A =
[[124 123 132 156 128 120]
 [128 133 125 141 122 132]
 [143 132 141 115 139 140]
 [133 134 131 129 131 133]
 [140 135 135 117 133 141]
 [118 142 107 149 107 132]]
Rows and columns are numbered from 0.
Report the entry at row 0, column 2.
Answer: 132
The entry in row 2 and column 1 -> 132
The entry in row 1 and column 0: 128
The bottom-right entry: 132
The entry in row 2 and column 0 -> 143
Report the entry just left of 123.
Answer: 124
Report the entry in row 0 and column 1.
Answer: 123
The entry directly below the largest entry is 141
The bottom-left entry -> 118
Report the entry just right of the largest entry.
Answer: 128

grid = [117 133 138 133 120 132 129  99 137 123 119 128 125 138]
The smallest entry: 99
Report the entry just right of 125.
A: 138
Report the entry just left of 128.
A: 119
Report the entry just right of 128.
A: 125

[110 143 119 115 153 115 129 119 145]
Find the second entry from the right.
119
Find the first entry from the right.
145
Find the second entry.
143

a =
[[121 113 128 132 123 130 110 127 125 127]
 [106 125 128 136 130 133 136 124 129 123]
 [134 122 146 136 134 125 124 125 127 136]
 [112 129 139 135 133 132 135 119 136 125]
 [130 121 134 133 133 126 128 129 132 146]
 [135 121 138 135 136 130 121 127 130 134]
 [111 127 140 137 126 128 134 126 130 124]
 [127 124 149 136 122 125 123 126 125 131]]
The entry in the top-right corner: 127
The 5th entry from the end, reading row by row?
Answer: 125
The last entry of the largest entry's row: 131
The bottom-left entry?
Answer: 127
The third smallest entry?
Answer: 111
The entry just right of the smallest entry -> 125
The top-left entry?
Answer: 121
The entry directly above the largest entry?
Answer: 140
The entry just left of the largest entry?
Answer: 124
The largest entry?
Answer: 149
The entry just left of 139?
Answer: 129
The fifth entry, reading row by row?
Answer: 123
The 3rd-last entry, reading row by row?
Answer: 126
The fourth entry in reading order -> 132
The smallest entry in the last row: 122
The second entry, reading row by row?
Answer: 113
The minimum?
Answer: 106
The 2nd entry on the diagonal from the top-right corner is 129
The entry directly above 138?
Answer: 134
The 3rd entry on the diagonal from the top-right corner -> 125
The last entry in the row that holds the smallest entry?
Answer: 123
The fourth entry from the end, reading row by row?
Answer: 123
The largest entry in the last column?
Answer: 146
The entry directly above 139: 146
The largest entry in the first column is 135
The entry just right of the largest entry?
Answer: 136

[[140 109 128 144 125 127 118 124 124 133 126 131 108 138 127]
 [139 124 128 123 119 122 127 133 154 129 118 115 125 138 117]
 [120 111 120 126 129 133 136 105 118 134 119 134 130 122 120]
 [125 117 134 132 137 142 129 125 124 121 102 130 128 114 132]
 [122 135 116 126 120 121 140 140 139 137 146 134 118 127 117]]
Which number is the 1st entry in reading order?
A: 140
Which number is the entry just right of the largest entry?
A: 129
The entry just right of the smallest entry: 130
The entry just left of the centre entry -> 136
The third entry, reading row by row: 128
The third entry on the main diagonal is 120
The entry in the top-right corner -> 127
Which number is the entry directly above the largest entry?
A: 124
The 2nd entry from the end, reading row by row: 127
The last entry in the row that holds the smallest entry -> 132
The largest entry in the first row -> 144
Which number is the bottom entry of the column that holds the smallest entry?
A: 146
The second entry, reading row by row is 109
The 5th entry, reading row by row -> 125
The entry in the bottom-left corner is 122
The entry in the bottom-right corner is 117
Which number is the smallest entry in the last row?
A: 116
The entry just right of 115: 125
The entry just right of the centre entry is 118
The entry directly above 115 is 131
Which number is the third smallest entry?
A: 108
Which number is the 3rd-last entry, reading row by row?
A: 118
Which number is the minimum?
A: 102
Which number is the entry directly above the smallest entry?
A: 119
Which number is the top entry of the column that holds the smallest entry?
A: 126

B =
[[145 141 116 128 131 119 136 150]
 [124 142 121 125 116 128 138 153]]
Indices start at 0.
What is the top-left entry?
A: 145
The entry in row 0 and column 2 -> 116
What is the top entry of the column that holds the largest entry?
A: 150
What is the entry just right of 131?
A: 119
The entry at row 0, column 1 -> 141
The entry just left of 125 is 121

data =
[[110 147 123 126 138 136]
 [123 124 129 122 129 135]
 [125 118 151 139 116 147]
 [128 130 123 125 121 131]
 [126 126 128 128 132 126]
 [141 140 148 118 119 115]
 [117 118 144 128 121 140]
 [125 135 133 128 122 134]
 [128 131 130 130 127 129]
 [131 126 130 132 125 144]
 [126 129 127 126 129 129]
 [114 109 137 137 109 156]
 [131 129 128 129 127 131]
 [122 138 137 114 145 142]
 [139 134 142 117 126 111]
 [104 133 124 128 131 132]]
Give the last entry of the largest entry's row.
156
Give the 1st entry in reading order.
110
Give the entry in the bottom-left corner.
104
The smallest entry in the last column is 111
The entry in the bottom-right corner: 132
The 2nd entry on the diagonal from the top-right corner: 129
Give the third entry on the main diagonal.
151
Give the third entry in reading order.
123
The largest entry in the first row -> 147
The third entry on the diagonal from the top-right corner: 139
The first entry on the diagonal from the top-right corner: 136
Give the 3rd entry from the end, reading row by row.
128
The fourth-last entry, reading row by row: 124
Give the largest entry in the last row.
133
The entry just left of the largest entry -> 109
The second entry on the main diagonal: 124
Give the fourth entry, reading row by row.
126
Give the first entry of the largest entry's row.
114
